Each named move below is a turn or a mirror, shown by a few rows before and after it. Which moves, in which order, take the first row of each later pair to the second? The first pair is answered.
Q_246 (before |-> after):
[-0.572, -0.230,  1.427, -1.167, -0.098,  0.379, -1.572, -2.406, -0.590,
 -0.594, -0.167, -0.387,  0.142, -0.469,  0.852,  0.578,  1.678, -0.318,
 -0.246,  0.139, -1.022, -0.929, -0.390,  1.829,  1.150, -0.186,  2.556,
 -0.336,  0.287,  2.208, -1.108,  0.209, -0.160,  0.397, -0.657, -1.643,
 -0.645, -1.538, -0.118,  1.335,  0.516,  0.990,  0.068] |-> [-0.030, -0.365,  0.556, -1.603,  0.621, -0.121, -1.833, -2.324, -0.801,
 -0.417,  0.529, -0.447,  0.404, -1.128,  0.428,  0.303,  2.198, -0.777,
  0.160,  0.769, -0.751,  0.309,  1.079,  1.883, -0.433, -0.687,  2.787,
  0.065,  0.385,  1.316, -0.539,  0.697, -0.232,  0.968, -0.108, -1.149,
 -0.637, -1.563,  1.057,  1.644,  0.349,  0.972, -0.079]
[ 0.048,  0.175,  1.765, -0.355,  1.331, -2.146, -0.151,  0.417,  2.550,
  0.218,  0.251, -0.095,  1.150,  0.645,  0.339,  0.850, -0.788,  1.129,
  0.900, -1.293, -0.969, -2.146, -2.623,  0.967,  2.122, -2.881,  2.015,
  0.704, -1.836,  0.763,  0.033, -0.403,  1.523, -0.485, -0.965, -1.264,
  0.830, -0.335,  1.708, -1.179,  0.660,  0.685,  1.250] |-> [ 0.531, -0.120,  0.457, -1.044,  2.004, -3.093, -0.460,  0.604,  2.309,
  1.105,  1.321, -0.208,  1.121,  0.060, -0.228,  0.746,  0.054,  0.592,
  1.314, -0.559, -0.595, -0.156, -0.539,  1.043,  0.146, -3.720,  2.175,
  1.101, -1.358, -0.131,  0.776,  0.376,  1.556, -0.098, -0.137, -0.276,
  0.906, -0.040,  3.361, -0.841,  0.724,  0.548,  1.198]
[ 1.487, -0.139, -2.670,  0.343, -1.029, -0.488,  1.029,  1.332,  0.054,
  0.373, -0.561,  0.078, -0.999,  0.717, -0.651, -0.484, -1.417,  0.761,
 -0.571, -0.049,  0.505,  0.527,  1.275, -0.937, -1.403,  0.396, -1.078,
  0.119, -0.396, -0.928, -0.099, -1.999,  1.277,  0.123,  1.141,  1.489,
  0.693,  0.861,  0.131, -0.910, -1.258, -0.422,  1.080] |-> [ 0.998, -0.394, -1.555,  0.747, -1.662,  0.061,  0.893,  1.531,  0.349,
 -0.418, -1.317,  0.528, -1.170,  1.102, -0.416, -0.495, -1.989,  1.092,
 -1.002, -0.661,  0.492, -0.526,  0.024, -0.945,  0.264,  1.042, -1.322,
 -0.040, -0.790, -0.305, -0.503, -2.396,  1.550, -0.214,  0.374,  1.020,
  0.724,  0.710, -0.739, -1.669, -1.184, -0.101,  1.246]
[ 4.070, -0.919,  2.774,  0.711,  1.948, -1.647, -2.710,  0.120,  0.689,
  1.069, -0.442,  0.259,  3.187,  0.632, -0.143,  0.373, -0.960,  0.244,
 -0.681, -2.504, -0.112, -1.102,  2.343,  0.291,  2.664, -1.297,  1.729,
  1.356, -1.418,  0.325, -0.042, -0.199,  0.743,  0.845, -0.274,  1.212,
 -0.702, -0.784, -2.062,  0.805,  0.523,  1.455, -0.907] |-> [ 4.110, -1.262,  2.512,  0.506,  2.121, -1.831, -2.530,  0.236,  0.588,
  1.244, -0.260,  0.395,  2.923,  0.621, -0.498,  0.365, -0.933, -0.022,
 -0.721, -2.169, -0.042, -0.831,  2.927,  0.534,  2.249, -1.482,  1.769,
  1.346, -1.469, -0.243,  0.093,  0.336,  0.571,  0.698, -0.087,  1.665,
 -0.592, -0.640, -1.646,  0.851,  0.537,  1.329, -0.626]
Q_457 (before |-> after):
[-0.843,  0.326, -1.656, -1.624,  1.390, -1.985, -0.297, -0.291, -0.571,
 -0.159,  1.558, -0.102,  0.162, -1.176, -1.681, -1.024,  1.562, -0.970,
  0.290, -0.430,  0.121,  1.318,  1.459, -0.424, -1.369, -1.019,  1.757,
  1.056,  0.108, -0.546,  0.543,  0.675,  0.874, -0.388,  1.574, -0.120,
 -0.838, -0.215,  1.932,  0.389,  0.717,  0.698, -1.253] |-> [-0.395, -0.259, -1.078, -0.050, -0.014,  0.766,  0.756,  1.753,  0.718,
  0.236, -0.254, -0.102, -1.556, -1.028, -1.176, -0.381, -1.011,  0.149,
 -0.482, -2.281,  1.461,  0.424, -0.524, -0.932, -0.291,  1.796, -1.180,
 -0.230, -1.240, -0.709,  0.819, -0.881,  0.426, -2.235,  1.391,  0.149,
  0.074,  1.324,  0.698, -1.680, -1.900, -1.013, -0.927]
[-2.439,  0.035, -1.578,  0.139, -1.477, -0.829, -1.923,  1.136, -0.377,
 -2.393,  0.939,  0.734,  0.518,  1.131, -0.621, -0.385,  1.533, -2.107,
  0.700, -0.215,  0.979,  0.509,  0.234, -1.427,  0.278, -1.782,  1.081,
 -1.123,  0.907,  1.972, -1.240,  2.442,  0.423, -1.662, -0.504, -0.179,
 -0.730, -3.048, -1.033,  0.651,  1.358,  0.876, -0.259] |-> [-2.060, -0.419, -1.534,  1.126, -2.220,  0.482, -1.118,  2.551,  0.428,
 -2.203, -0.416,  0.583, -0.102,  1.488, -0.416, -0.388,  0.134, -1.265,
  0.093, -1.665,  1.789, -0.031, -0.802, -2.010,  0.845,  0.128, -0.482,
 -1.608,  0.165,  1.433, -1.099,  1.676,  0.137, -2.996,  0.181,  0.244,
 -0.552, -2.174, -1.788, -0.683, -0.064, -0.147, -0.085]
[ 3.482, -1.506,  1.180,  0.671, -1.401, -1.236, -0.745,  1.220,  2.373,
 -0.445, -2.091,  0.379,  0.279,  0.518, -0.906, -1.497, -3.457,  1.026,
 -1.729, -0.926, -0.252, -1.975, -2.181,  0.726,  0.751,  1.354, -1.963,
  1.746,  0.929,  1.000, -0.073, -1.375,  0.323,  0.844,  0.596, -2.823,
  0.919,  0.763, -1.193, -2.700, -3.209, -0.862, -0.541] |-> [ 3.294, -1.021,  2.254, -0.578, -0.668, -2.325, -1.882, -1.842,  0.778,
 -0.962, -0.620,  0.797,  1.568,  0.107,  0.181, -0.166, -1.673, -0.108,
 -1.236,  1.397, -2.493, -2.029, -1.628,  2.362,  1.576, -0.888, -0.785,
  2.235,  1.595,  1.640, -0.444, -1.084,  0.349,  3.170, -1.520, -3.559,
  0.272, -0.052, -0.619, -1.226, -0.901,  0.353,  0.044]
[ 0.910, -0.602, -0.181, -0.418,  0.090,  1.210,  0.243,  1.011, -2.066,
 -0.944, -1.132, -1.570, -2.028,  0.419,  1.285,  1.642, -0.490, -2.151,
 -0.690,  0.933, -3.131, -0.348,  2.023,  0.355, -0.345, -0.893, -3.562,
  0.333,  0.693, -0.388, -2.543,  0.261, -0.764, -1.403, -1.564, -1.159,
  2.005, -0.281,  1.457,  0.464,  1.864, -1.000,  1.863] |-> [ 0.783, -0.420, -1.345, -1.031,  0.942, -0.093, -0.084,  1.200, -1.945,
 -0.909, -0.662, -2.018, -1.648,  0.478,  0.251,  0.517,  0.712, -2.491,
 -0.562,  1.027, -2.817,  0.686,  3.323, -0.091, -1.508, -1.282, -1.988,
  0.994,  1.589, -0.368, -2.224,  1.055, -0.274, -1.602, -0.612, -1.316,
  1.693, -1.257,  1.695,  1.212,  2.210, -0.413,  1.284]
Q_994 (before |-> after):
[ 0.664, -0.820, -1.985,  0.374,  0.822, -1.137,  0.386,  1.888,  2.084,
  0.410, -0.131, -0.473, -0.119,  0.091, -1.668, -1.035, -0.511,  0.056,
  0.102, -0.914,  1.103,  0.853,  0.030, -1.593, -1.822,  1.006,  0.395,
 -0.335, -0.753, -1.341,  0.925,  0.123,  0.630,  0.367,  2.484, -0.464,
 -0.196, -0.718, -0.401, -0.770, -1.476,  0.088, -0.546] |-> [-1.669, -0.248, -0.356, -0.963, -0.223, -1.082, -0.628, -0.292, -0.131,
 -0.945,  0.647,  0.026,  1.297,  1.588, -0.524, -0.630,  1.885, -1.110,
  0.712,  0.637, -1.090, -0.084, -0.725, -0.850,  0.749, -0.906,  1.952,
 -0.584,  0.964,  0.790, -0.829,  0.704,  0.059,  0.722,  0.422, -0.958,
 -0.998, -2.004, -0.306,  0.809,  1.824,  1.242, -0.770]
[-0.341,  0.077,  1.098,  1.086, -0.702,  3.462,  1.464, -4.285, -0.687,
 -0.065,  1.359,  1.200, -1.457, -1.367,  1.460, -0.025, -3.037,  1.774,
  0.696, -1.058, -0.271, -1.307, -2.118,  1.556,  2.410,  2.508, -1.618,
 -0.376, -1.954,  2.587, -0.369, -1.892, -1.120,  3.336, -1.027, -0.216,
 -1.853,  1.389,  1.662, -1.513, -0.799,  1.288,  3.738] |-> [ 0.337, -0.529, -3.264,  1.015,  0.892,  1.359,  1.629, -0.872,  0.545,
  1.157,  1.939,  0.286, -1.735, -2.189, -2.090, -3.487, -2.343,  2.182,
  0.981, -2.914,  2.553,  1.195,  1.205, -1.140, -2.005,  3.011,  0.735,
  0.468, -0.607,  0.600,  1.433, -0.233,  0.662,  1.698,  3.097,  0.973,
 -1.755,  0.750,  2.459, -1.582, -2.661,  1.511,  1.991]
[ 0.378, -1.470,  0.767,  0.702, -0.731,  0.823, -0.224,  1.159,  1.727,
 -0.703, -2.073, -0.976,  0.291, -0.812, -0.200, -0.139, -1.962,  1.109,
 -0.862, -1.393,  0.901, -1.736, -1.528, -1.164,  1.168,  1.407, -0.039,
  1.373, -0.229, -0.583,  0.537, -1.889,  0.157, -1.163, -0.011, -0.773,
  0.725,  0.009, -0.888, -2.121, -0.947, -0.145,  0.637] |-> [-0.560, -1.284, -0.787, -0.129, -0.280, -0.658, -0.625,  1.487,  0.511,
 -1.056, -1.364, -0.995,  1.018, -0.113, -1.615, -1.913,  0.055,  0.769,
 -0.121, -1.533,  1.283, -0.512,  0.241, -2.264,  0.194,  0.328,  2.443,
  1.782,  1.781, -0.125,  0.210, -0.095,  1.014, -1.511,  1.488, -0.244,
  0.057, -1.214, -0.508, -0.972,  0.506,  0.503, -0.773]
[-1.916, -0.531, -1.177, -1.719, -0.707, -0.730, -0.122,  0.026, -2.943,
  0.579,  0.871,  0.487, -0.262,  0.576,  0.734,  0.486,  2.090, -2.027,
  1.577,  2.526, -1.455,  2.653,  2.494,  0.956, -0.332, -2.001,  0.229,
  0.536,  0.857, -0.391,  0.525,  1.228,  0.068,  1.095,  0.100,  2.796,
 -0.506, -0.182,  2.653,  2.144,  1.306, -1.347,  0.707] |-> [-0.487, -0.539,  1.206, -0.625, -1.071,  0.867,  0.353, -0.459, -2.124,
  1.173, -0.238,  0.676, -1.164, -0.309,  2.281,  3.094, -0.544, -1.281,
  0.688,  2.526, -1.447,  1.069,  0.076,  2.527,  0.914, -0.794, -2.740,
 -0.033, -1.461, -0.576,  0.745, -0.942, -1.047,  1.780, -1.632,  2.170,
 -0.029,  1.627,  1.935,  0.572, -0.205, -1.802,  2.315]
Q_737 (before |-> after):
[ 0.449,  0.828,  1.609,  2.555,  0.715, -1.142, -0.355, -0.332,  1.478,
 -2.001, -1.113, -1.040, -0.541, -1.975, -0.811,  0.553,  0.042,  0.311,
 -0.419, -0.604, -1.101, -1.358, -1.237,  0.945, -0.051,  1.459,  0.332,
  0.255, -0.738, -1.949, -0.614,  0.035,  0.785,  0.596,  0.521,  0.543,
  0.180, -0.844,  1.138, -0.005, -1.266,  0.266,  0.451] |-> [-1.026,  0.744,  1.389,  2.125, -0.622, -0.089, -0.368, -0.700, -0.365,
 -2.490, -1.049, -0.655, -0.585, -0.972,  0.418,  1.437,  1.504, -0.870,
  0.077,  0.504, -2.027, -1.112, -0.703,  1.635,  1.193,  0.620, -0.074,
 -0.358, -0.037, -1.095, -1.722,  0.371, -0.100,  0.156, -0.134,  1.728,
 -0.055, -0.765,  1.714,  0.395,  0.145,  0.134,  0.488]
[-0.876,  1.258, -1.258,  0.748,  1.039, -0.975, -0.565,  2.512,  0.085,
 -0.172,  0.342, -0.688,  4.807,  2.269, -3.100, -3.572,  2.086, -0.570,
 -0.335, -1.502,  1.376, -2.058,  1.384, -0.492, -1.307,  0.165,  2.608,
  0.635,  3.003, -1.854,  0.923,  3.158,  2.874, -2.276,  2.456,  0.200,
  1.878, -1.124,  0.937, -0.074, -1.569, -1.089, -1.522] |-> [ 2.147,  1.635,  3.297,  1.061,  3.405, -1.525, -1.489, -0.992,  1.531,
  0.694,  0.764, -0.589,  5.519, -0.371, -1.350,  0.108, -0.521,  0.353,
 -0.810,  0.271, -0.672, -4.240, -1.428,  3.328, -0.848, -0.426,  0.991,
  1.902, -0.468, -2.299,  1.744,  0.654,  1.857,  2.336, -0.962, -2.634,
  2.052,  0.350,  1.043, -0.765, -1.975,  0.194,  0.466]
[ 0.023,  1.223, -0.277, -1.497,  1.309,  0.012, -0.912,  0.039, -0.686,
  0.142,  1.058, -1.205,  0.282, -2.135,  0.737,  0.378,  0.044, -0.541,
  0.752,  1.310, -1.708,  0.574,  0.617,  1.405, -1.988, -3.125,  0.155,
  0.474,  0.092,  0.197,  1.588, -0.690, -0.775,  2.489,  0.643,  1.331,
  0.601,  1.199,  1.589,  1.054,  2.542,  0.046,  0.152] |-> [-0.670,  0.915, -1.860, -1.426,  0.850, -0.018, -0.729,  1.377, -1.214,
  0.134,  1.099, -1.181,  0.166, -1.197,  0.083, -0.799,  0.681, -0.860,
  0.974,  0.639, -0.891,  1.349,  1.259,  0.282, -2.257, -2.993,  0.706,
  0.431,  1.106,  0.234,  1.394, -0.074, -0.455,  0.940,  1.985,  2.056,
  0.247,  0.435,  1.468,  1.029,  2.614,  0.025, -0.641]
[-3.017,  0.463, -2.074, -0.184, -0.634,  1.970, -0.051, -0.130, -1.282,
  0.765,  0.106,  0.974, -0.035,  1.825,  1.407, -0.644,  1.809, -0.422,
  0.194,  0.591,  2.229,  1.470, -0.536, -1.816,  1.715,  0.873,  2.150,
 -0.690,  1.909,  0.107, -1.174,  1.740,  0.258,  0.275,  0.569,  2.500,
  0.191,  0.910,  1.109,  0.240,  1.770, -0.479, -1.697] |-> [ 0.154,  0.236, -1.669,  0.717,  1.844, -0.419, -0.344,  0.441,  2.385,
  1.813, -0.336, -0.229,  0.379, -0.265, -0.326, -1.724, -0.898,  1.653,
 -0.304, -0.928,  3.418,  0.135, -2.054, -1.904, -0.174,  2.071,  2.739,
  0.839,  0.018, -1.382,  0.694,  0.893,  1.560,  1.920,  1.612, -0.163,
  0.605,  1.343, -0.013, -0.716, -0.541,  0.467, -1.745]

Each pair is 2 to 4 moves apart.
[-0.524,  0.177, -0.412,  0.622, -0.206, -0.733, -2.020,  0.188,  0.070,
 -1.064, -0.624,  0.224,  0.655,  1.499, -2.610, -3.351,  0.376,  0.456,
  0.499, -2.534,  0.873, -2.181, -0.241, -1.761,  0.971, -0.243,  2.019,
  0.396,  0.623,  0.718, -0.683,  1.061,  1.263, -0.742,  1.276, -1.800,
 -1.065, -2.599, -1.273, -0.419,  0.769,  1.012, -0.588] |-> [ 1.744, -0.340,  1.327,  1.835, -0.411,  1.821, -0.934,  0.085,  0.527,
  0.625, -1.562,  0.264, -1.152, -0.422, -0.383,  0.234, -2.746,  0.858,
 -0.069, -2.201,  1.147, -2.048, -1.550,  0.112,  0.818,  1.394, -2.671,
 -0.145, -2.333, -0.586, -0.157, -1.184, -0.323,  0.341, -0.325, -1.272,
 -0.219,  0.583, -0.722, -2.115, -1.398, -0.363,  1.399]
Q_737 Q_737 Q_994
[ 1.112,  1.036,  1.762,  0.661,  0.836, -0.296, -0.804, -1.925,  1.086,
  0.452,  0.651, -0.216,  1.121, -0.589,  0.151,  0.425, -0.402,  0.921,
 -1.146,  0.725,  0.048, -1.853, -0.483,  1.381,  0.819, -0.331,  2.278,
  0.699, -1.827,  0.109,  0.642, -0.011, -0.339,  0.934, -0.482, -2.556,
  0.187, -0.337, -0.993,  0.352,  0.683,  1.233, -0.015] |-> [-0.492,  1.079,  1.104,  0.126,  0.303, -0.222, -0.886, -1.645, -0.007,
 -0.138,  0.708,  0.189,  1.619,  0.513, -0.414, -0.613,  1.214,  0.541,
 -0.568,  0.756, -0.271, -1.634,  0.318,  0.639,  0.982, -1.046,  3.520,
  0.355, -0.273,  1.040, -0.017,  0.765,  0.140, -0.016, -0.059, -1.983,
 -0.408, -1.144, -0.896,  1.105,  1.849,  1.363, -0.850]
Q_246 Q_457 Q_994 Q_246
[ 0.353, -1.475, -1.805, -0.313,  1.180, -0.167, -0.018,  1.397, -0.383,
  0.208,  0.131, -0.433, -1.054,  0.026, -2.663, -1.778,  0.289,  0.350,
  0.052, -0.539,  0.595,  0.005,  1.125, -0.959, -0.976,  0.526,  1.304,
  0.990,  0.311, -0.897, -0.029,  0.756,  0.810, -0.409,  1.648,  0.183,
 -0.853, -0.748,  0.279,  0.002, -0.852, -0.517,  0.336] |-> [ 1.595, -1.385,  1.090,  0.280,  1.266,  0.683, -0.168, -0.460, -0.132,
  0.599, -0.429, -0.066, -1.110, -0.872, -0.796,  0.933, -1.171,  0.662,
 -0.419,  0.591, -0.564, -1.205, -0.940,  1.193,  0.396,  0.557, -1.026,
  1.039, -1.770, -0.995, -0.035, -0.953, -0.012,  1.634, -0.969, -0.772,
 -0.580,  0.469,  0.091, -0.795, -1.106, -0.154,  1.564]
Q_737 Q_994 Q_457 Q_457
[-3.041, -0.059, -0.934, -1.233, -1.735,  1.771,  0.456, -0.745, -3.136,
  0.321,  1.270,  1.272, -1.768,  2.695,  2.746,  0.647,  1.080, -1.951,
 -0.235,  3.218, -1.481,  2.766,  1.855,  1.474,  0.661, -1.847, -1.867,
 -1.989,  0.674, -0.455, -1.609,  0.711, -2.274, -0.985, -1.165,  3.332,
  0.048,  0.150,  3.374,  1.165,  1.680, -0.913, -0.238] |-> [-1.418, -0.494, -1.526,  0.169, -1.443,  2.828,  1.657,  1.804, -0.987,
  1.704,  0.270,  0.750, -3.089,  1.469,  2.157,  0.974, -1.905, -0.971,
 -0.930,  1.605,  0.568,  3.001,  1.179,  1.157, -0.664,  0.562, -4.140,
 -1.928, -1.194, -2.025, -0.105, -0.380, -2.333, -1.698,  0.150,  3.402,
  0.974,  1.723,  3.098, -0.563, -1.630, -2.249,  0.011]
Q_457 Q_457 Q_457 Q_994
[-0.092,  0.445, -0.511, -0.316, -0.340,  0.734, -0.013, -0.977, -1.141,
 -0.322,  0.101,  0.342, -0.016,  0.563,  1.083,  1.387,  0.632,  0.650,
  0.596,  1.456, -0.696,  1.626,  0.124,  1.498,  0.182, -0.609, -0.858,
 -0.193, -0.151,  0.261, -0.607, -0.631, -0.349,  0.148, -1.516,  1.268,
 -0.326,  0.253,  1.072,  0.447,  1.053, -0.474,  0.664] |-> [-0.891,  0.363, -1.893, -0.368, -0.636,  0.036, -0.132,  0.382, -0.727,
 -1.034, -0.292,  0.162, -0.025,  1.520, -0.215, -0.689,  1.336,  0.572,
  0.346,  0.283, -0.211,  1.399,  0.485,  0.059,  0.138, -0.396,  0.721,
  0.129,  0.992,  0.834, -0.739,  0.261,  0.578, -1.092,  0.070,  1.224,
 -0.536, -0.915,  0.429,  0.407,  1.203, -0.416, -0.367]
Q_737 Q_994 Q_457
